Each path below is one point turned by a fixed rotation once a step. After each direction that follows a path, write how fast that rotation turns it, in deg/step (0 if it stays still).
Each turn is a multiple of 5 degrees from 10 to 175, or 0.
Each row of a path follows its step; steps can be skipped.
path 1
step 0: [ 17  17  12  13  -6   9  -9   2 -19  16  21  15  -8   7  -2   9 -15   6
  -5  17 -14 -37  -3   2  -2   1   9  24  15 -10   6 -11   5  -5   2   6
  18  -4  -5   1   5   8  -2  -3  17]
step 2: [-20   2  12  -4   2 -19   6 -12  -8   3  19   6 -14   0  -2 -10 -22   0
  -5  10 -12  -1  16 -18  31  11 -12  -1   8  28  -3  20   3   2   3  -9
  -5  -9   6 -11   4   2  10 -22   5]
step 8: [-12  -6  19 -22  -6  13  -8   1  -5   8   0  18  -6  -9  19   8 -22 -20
  -4  20  -7  -2 -11 -13  13  12   8   5  19   4  -5  13  18   4   8 -20
  18  -7  -2   2   3  -1  12 -20  -8]
step 9: [ -2 -10  -3   8  12 -15 -10  15  -2   6  -2 -11  -1  19  -3   6 -30 -11
   2   8   7 -15  31 -36  14  14 -22   2   1   1  -4   0   6   4  -3  -3
   6  -6  -2 -15  -9  -4   3 -20  -6]
step 10: [ 32  17  16   1   1  -8  -3  25  -9  12  24  -4   3  -3   5  -7  -7  11
   3  20 -11 -20  17   2  18  -9   1   0  19   5   2  10  -3 -13  -6  12
  10  -1 -16 -22   1  -2   3   6   2]
step 11: [  2  11  -1  -2  -4  -9 -12  -8   8  26   2  -6  13  -5  -1   4  11  14
  -6  31  -6  -6   0   6  -3  26   9  11  16  -9   3 -25   4 -11  15   5
 -11   1   2 -22  -5  -8  18 -23  11]
step 12: [ -4   4   1 -27  -9 -28  -2 -11  -9   7  -1   4 -30  -6   0  -5  -2  -8
  -9  -6  -2 -10   2  -4  25  15  -2  24  24  16  -1  -6  -5   3   0  13
  -7   2  10   8   5   7   3 -21  17]
step 13: [-17  -4  -3  17  -3 -16   5   8  -6   7 -17 -28  10   4   1 -21 -14  -8
  -2  13  -4 -13 -10  -4  24  -4  -5  10   3  19   7  -5  19   4  -2   1
  -4 -21   6 -14  16   9 -13   5  25]
[  0   1   4  -5   4   5   4   7  -3   0   0 -12   3   3   1  -2  -4   1
  -2   1   2   4   0   6   3  -1   7  -5   0   0   3   2   0  -2  -4   3
  -1   4   3   0   0   4  -1   1   4]  120
[ 4  6 -4  1 -6 -4  0 -2  2  0 -1  1 -2 -4 -6 -2  0  3 -3  2  2  2  0  5
  3  6 -3 -9  4  5  0 -2 -4  0 -5 -3 -4 -3  4 -7 -1  5 -1 -1  5]  40
[  8   1  -2   6 -10   2   1   5  -1  -2   2  -4   2   3  -3  -2   3   3
  -5  -1   1  -1  -2  -5   5  -7  -4   7  -1  -2   0  -1   1  -1   4  -2
   4   1  -2  -1  -1   5  -2   5   3]  110
[-3 -5  1  1  2  3  2  7  2 -7  1  0 -2 -5 -2  3 -2 -5  1  2 -1  4 -5 -7
  1  7 -2  1  1  2  6  4 -3  6 -1 -1  1 -1 -2 -7 -3 -1  1  7  0]  65
[-5  2  2  0 -1  1 -5 -2  2 -4  1 -3 -3 -2  1  3  3  6 -2 -1  4 -5 -1  2
  1  1  7  9  1 -1  7 -5 -5  1 -3  3  0 -8  4  5  3  0 -1  2  3]  60
path 2
step 3: [ 26  -9   9  22  19   6  16  -4  -3 -13 -22 -20   2  -8  -3  26   6  -2
  -5  15  -4   6   7   8   4   1  -1  14  21   8  14  15   3   7 -10 -16
   1  32   4   4   6 -14   1  -7   4]
step 5: [-23  -8   3  23  11 -11  -6  -2   2   4  -6  15   3  22  -8 -18  -3  12
  19   5  10 -12   8  15 -15 -11   2  -4  -1  -8  11  -3  -8  -5 -10 -17
   8  10  32  -4  -4 -14   3 -27 -15]
step 6: [-10  -1  15  18  14  11   3  -6  -7  10   3 -10   0 -16   9  -8   9   2
 -29  27   5  -8   0  22 -16   6   8   4  27  -9  -3 -12  -7   0   0   9
  -5 -22  14 -19   9 -19   7  -7   9]
step 7: [ -8 -12 -20   9   0   8  -3 -15  -6   0 -12   6  12 -18   7   4 -10  21
   0   1  14   6   6   4  -3  15 -22   7   2   2  -9 -17   8 -17 -28  13
  -7  -6 -22 -20  -4   2 -24 -24   6]
step 8: [ -1   3   7   0   2  13  -7   9  18 -17  -9 -19  -4  -3 -13   4  -2   0
  23  16  18   4  35  -8  -2   1   7   5  17   5  23  11   5  23 -19  -8
   3  -9  -8 -11  -3  -9 -13 -19   0]
step 9: [ 21  14  14  -5   1 -13   0  -9   0 -14 -27 -12 -17   2   8   3  35  10
 -20   1   4   6   8  15  -2   0  11  -3   0 -16   6 -11 -13  15 -22  16
  -6   4   8   0 -13   6 -16  -3 -16]
step 10: [  7  -3  -3  11   4 -12   6   0  -3  -8 -12   9  14  18 -21  24  19  17
  15  16 -11 -37  -8   0   0  13  -6 -15  -7 -18   6 -11   1  -5  -2   0
 -11  -3  -5   0  -6  -8   4 -31  -7]
step 13: [-19  -2  -5  -5  16   9   3  -4  -5  -1   1  -7 -19   5 -21  11   0   9
   2  17  19 -18  13 -12  -4  24 -13  10  20   3 -19  10 -20  16 -14   3
   9  24 -14  -9   0   2   9 -16   2]
[-5 -5 -2 -4 -3  0  6  1 -2  0  4 -1  1 -3 -1  3 -5 -1  1  2  2 -3 -1 -1
  3 11  0  1 -4 -1  3  3  6 -4 -4  1 -4 -1  2 -1 -3  7  3 -2 -8]  115
[ 0  3 -1  8  2  1  5  4  1 -2  0  1 -5  1  4  3 -3  0  6  5  4  0  0 -8
 -2  2  3  6  6 -7  0 -5  4  4  4  1  0  2  3  2  4  1  0  5 -1]  140
[-6  3 -1  1  1 -3 -5  3 -5  1  1  5  0 -6  1  0 -4  1 -2  5 -6  7  2  4
 -2  6 -2 -1 -1  2 -2 -3  5  2  5 -1  3 -1 -5 -2  1 -9 -1  1 -3]  70
[ -3   0  -2  -3  -1   1   1   3   6   1  -6  -2  -6  -6   0   2   2  -2
  -3   1   5   0  -2  -1  -2  -4   1   0 -10  -1  -2   2  -2   9   2  -5
   5   5  -2  -2   4   2  -1  -6  -4]  80
path 3
step 0: [ -2  24  13  24  22   0  -4  -5  -1  11  -9  22  -7   9   5  -3  10   6
  -8  -8 -10   3 -26   5   5  -2 -15  11  -4 -13 -21  -7  -1  -4   0  -2
  13  10 -22 -16  14   5   6   7 -14]
step 1: [ -8   8  -8  -1   1  -1   1  10  15  13   2 -15 -24   7 -17  -7  -3   7
   3  -4 -15  10  -3  -5  30   3 -12  13   7  -7 -16  14   0 -13   1  -2
  -7  15   1 -34 -22  -2  10  -3   6]
step 5: [  8  13  12  -1  15 -12  26  -3   7   8  13   5 -10   1 -12  11  33  13
   2 -12   0  -9  10  13 -15  -3 -12   5   1   3  -1  27 -12 -19  -4  -1
   0   1   5 -22   7  -5   8  -7  14]
step 7: [  2  13  -6  21   9   4  14 -15   7  13   3  17 -19  33 -14   4 -12  16
  -2  -4  22  -6  10  -8  15   2   2 -15   4 -19  -7   2 -13  -5  -2  -6
   1  18  10  -2  -6   3   1 -11 -15]
step 8: [-11  10   6   2   5   9  20  -7  -7  -2  -4   1  -9  14  17  -7  18   9
  -3   8 -10   1 -32  11  15 -11 -16  14  -6 -13  -2  -4 -19 -22  12   3
  22  11   5  -7   0  -5   7 -19   1]
step 11: [-13  25   7   1  31  15   2   8   9   6   2   3  -7  18  -3  21   6  22
   2  -3 -10  16 -11 -12  -9 -11   2  -3  11   2 -12 -15 -12  -2   3  -2
   3  -5  -7 -36  -5   4   3   4  -2]
step 12: [ 12  -7  -1  -2  16  13   5  -9   0  10   9 -10   3   9  -8   6  -3   6
  -7  -5 -14  16   4  12  12   9 -27  18   7 -11 -18  10  13 -12 -19  -4
  16  34   2 -17  -3   6  10   4  -7]
step 13: [ 15  26   8  16  10  -7   6  17  17   7  -3  -4  -5  23   1  -1   8   7
  -2   1  -2  -1   0 -10   8   1 -27   8 -10 -13   3  31  -5  -6  -9  -2
 -11  -6  14  -8   7  12  -6  -5  21]
[ 7 -1  3 -3 -3  4 -5 -2  0 -2 -3  0  0  5  2 -5  2  0 -1  4  4  8  0 -4
  6  3  2  2  1 -9  4  1 -6 -1 -4  1  3 -2  2  3 -4  2  1 -7  4]  65
[ 5  1  0 -2  2 -2 -5  7  1  1  3 -2  0  2 -3  1 -6  2  2  1 -5  4  0 -3
 -2  4 -7  3  1  6 -9  0 -1  2 -6 -1  1 -4  1  2  5 -6  1  1  6]  35
[-3 -3  0  0  4 -3  6  0  4  0  3 -6  2 -3  7 -5  1  3  6  0 -2 -1  4 -1
  2  0  8  3  0  3 -2 -5 -3  1  2 -3  6 -4  0  6  0 -1 -7 -4  2]  60
[ 5  0 -3 -6 -2  4  5 -5  6  1  6  0  2 -1 -3 -2 -3  2 -2 -4  3 -5  3  0
 -2  3  2  0  5 -6 -5  3  1  3 -4  0  1  5 -4  8  4  2  3  0 -6]  140
[-1  5  2  1  2  7 -1  0  0  0 -5 -6 12 -6 -2  2 -2  5 -2 -2 -1  1  1 -3
  3 -1  2  6  2  4 -2  6  1  2 -1  3 -1 -2  0 -4 -4  5  0  0 -2]  40
[-3  5 -1 -1 -6  6  5  5  0  0  3  2 -4 -2  0  3  3  2 -2  2 -1 -4  1  2
  4 -2 -4 -4  4  1  6  0 -6  7 -6  7  2 -4  2 -2  2 -2 -6 -2  1]  125
[ 1 -8  2  4  1  6  0  4 -2  1 -1 -1 -5 -3 -1 -1 -2  0  2 -4  2  0  7  1
  6  4 -1 -2 -3 -5 -4  0  6  5  2 -2  1  1  9 -2 -5 -4 -2  5 -2]  130
path 4
step 4: [-23 -16  -5  -3  -6   6 -28  11  10  11   6 -20  -6  18  -2  -9 -28 -12
  -9   5 -14 -12   0 -17   5  -6   7   4   0   8   7  20 -13 -18  11  -4
 -14  -5   7   4  -3  20  -3 -14  12]
step 5: [ 13  12  -2  13   3  10  -4  27 -14   9  -4 -22 -14  11 -23   9  11  -1
  -6  11  14   2   6 -14  17 -12   0   9  20  -3   8   1  17  -6  23  16
  11 -11  -7  26   3   4  -3  -1  10]
step 7: [ -1  -8 -13   5 -17   4  -2  20   9  10  -2 -19 -19  15 -14   7  -9   9
   5  -5  20  12   4  -2   4 -16   0 -12  22   8   3   0  -4 -22   9  -8
 -11  -9  -8  -7   2  24   9  -7  33]
step 8: [ -4   8  -3  24  18  10 -10   0 -18  11  10  12   1   2 -37 -27  12  13
 -14  -1   1  -9  -5 -17  -3  11   4  -3  16  -7  17  -6   7   0  17   4
  -7  -8  -5  16  14   8  -7  -1  11]
step 9: [  1 -16   0  -5 -12  23 -24  18   8 -19   8  -4 -15  20  -9 -10 -17  13
 -15  17   5 -13 -10 -17   3 -12  -5  -4   1  -6  10  17  -1 -13  -4  -7
 -20 -13   2 -23   5   9   4 -10   1]
step 11: [ -5 -14  -3  19   9   4 -25  14  -6   7   1 -25   3   0 -17 -21  -8   1
 -35   5  -1  -2 -23 -15  -3   9  15   5  -1  -2  -3  17  22   6  10  -8
 -11 -13   3  -4  -1  -2   3   3   3]
step 12: [ 12   7  -8   3 -15   4   7  16  -2   2   5 -26 -15  33   8   7 -12  17
  -1  11  -4   4   7 -18  20  -1  -9 -19  15  -5  16  13   7 -10  19   0
 -15   6  -6  -8  10   6  -1  -3  19]
step 13: [-11  11   5  11  -2  -5  -9  -2   3   7  -6  -6 -10   6 -31 -30   4 -27
 -13  -2  -2   3  -6 -30  -4   6  13 -12  17   3  -4   2   7  -9  17   0
   1  -1   6  15   8  27  -6  -5   5]
[  1   1  -9  -5  -1  -2  -4   1  -1  -2  -1  -3  -1 -12  -6  -1   4   0
   0   3   2  -1   1   0  -3   2   2  -1  -4  -2  -1  -5   5  -1   6   0
  -2  -2  -8   5   1  -1  -4   2  -4]  130
[-3 -1 -6  1  0  4  1  2 -4 -1  5  7 -4  0  4 -1 -3 -1  1 -1 -2 -7 -1 -2
  3 -6 -1  7 -7  0 -2 -1  0  4 -4 -3  1 -5  0  3  6  7 -1  5  0]  60
[-1 -5  0  2 -4 -6 -3  2  1 -3  3  3 -1 -3 -4  3  1 -3 -2 -3 -7  8  0  6
  3 -3  6 -4 -2  4 -3 -2 -5  0  1 -3 -1  2  4  6  3  4  3 -5  3]  115
[ -1  -1  -5   6  -8  -2  -1   5  -4   1   1  -5   0  -1   4   0   1   1
   8   6  -3   4   2   5   2  -3 -10   0   2   1   0  -3  -1  -4  -2   5
  -2  -2  -1  -6  -1   2  -3  -3  -2]  145
path 5
step 0: [-10  20 -18  18  10 -17  15  -5   0   4 -18   4 -29  -3 -12 -13  -5  -1
   7   9  -8  -1  -9 -12  14   9  -7 -11   6   0   1  -1  -4  12   4  12
 -15   8  23   0  -7   1  10   3  10]
step 1: [ -8  -2   4 -12 -14  12 -12  27   3  -1 -10   5  25 -12   5   6  -8   2
   3  -2  -1  -6   5  -2  -1  18   1 -14   7 -13  -8 -11   9  14   6  18
  -8   4  -5  -1  29  -5  12  -8 -13]
step 2: [ -7  -1  -2   1   1 -34  13   2  19   2   4   8   6  14  -2 -15  -1  -2
  -8  -1 -20  20  12 -14  -9 -15 -19 -14   9 -14  -6   6  -3  -7 -16 -10
 -14  -4   7   8  -4  10  -1   5   2]
step 3: [  4  -1  13  -2   6   2   0   4 -13  -1 -11  15   9   0 -12  13  -3  10
  22   0 -10 -15 -20   7   2  -7 -11  10  -8   6  -4   3  12   5 -12   6
 -18  25  19  -1  16 -24   0 -16   4]
step 4: [ 10  -2  -6   2 -12 -16   5   4   8  -3 -10  -6  -3   5  -7  -3   0   2
 -13  12   5   3  -7   5   6  -4  -8  -9  12  -7  -9 -40  -3  16   6  -7
  -9  -3 -11  22  10  12  20  19  14]
step 5: [-13  12   2  10   7  11  -7   3  -6  13 -13  34  14  13  -2   9   2  -2
   6   3 -29  10  -3   8  -1  -7   5 -13  -5 -23   9   8   4 -13  11   8
   5  13   0   8   6   9   2 -10  -7]
step 10: [ -4 -11  -3  -1  -2 -40   4  -6   8  -1  13  -2  -3  -4  14  -8   3   8
  -3   0 -15   0   7  12   7 -14  -4 -19  10  -8  -8   7   0  -9   9   7
   4  -5  16  28   9  -6  -2  21  -7]
step 12: [ 10  -3   2  -4 -10 -22   2  13 -15 -13  -7 -12  -8  14  -4  -4  -9  -7
 -20  15   3  -9 -15   4 -17  10 -10   2  15 -23 -12  -7  -5  11  20   7
  -6  -8   8   0  16   5   4  11   2]
[ 5  4 -4 -4  4  2  5 -5 -4 -1  2  6 -5  8 -5 -4 -1 -3  0 -2 -2 -2 -5 -3
 -2  2  3  3 -1 -3  0  5  1  0 -3  5 -3 -2  2 -4 -2 -3  2 -8  3]  125
[ 2 -2  6 -2  1  1  6 -3 -3  1  3  3 -3 -1  0  0 -1  4  5 -2  5  1  0 -1
 12 -1 -1  0  3  1 -4  6  0 -1 -4 -6  0  2  5  4 -1 -5 -1  7 -1]  100
[-8 11  1  2 -1  0  1 -5  5  2 -1  3 -1  3  1 -1  0  4 -4  0 -3 -3  6 -4
  0 -8  3  6  2 -5  3  0  3 -5 -2 -2  1  0 -1  3  0 -3 -3  2 -3]  130
[ -3   1  -2   4   5  10   3   6   0   3   1   1   5   2  -4   4   4   5
   0   0   3  -2   0   5 -10   2   2  -5   0  -1   3   5   2   1   0  -4
  -1   2   4   0  -1  -6   4   2   0]  170
[ 3 -3  3 -3 -3  8 -2  6 -1  1 -3  6 -3  1  2  2 -4  6  4 -1 -9  3  4  1
  2  0  5  5 -2  2  6 -1  0  4 -5  1  2  4 -1 -4  2  2 -2  0 -3]  175
[-4  1  4 -6  3  5  0  2 -1 -9 -2  0  5 -4  5  4  7  0  2 -3  2  2 -7 -1
  4 -2  0  1  0 -8  3 -2  2 -4  1  4  0  4 -1  0 -2 -1 -3 -7  0]  175
[  2   8   2   0  -4  -1   2   3  -1   2   5  -4   0  -3   2  -4   5   2
   0  -4   1   0   2  -6  -2  -2   0  -5   1   2   2   3 -10   6  -2   9
   3   5   1   1   3  -2  -1  -1   1]  40
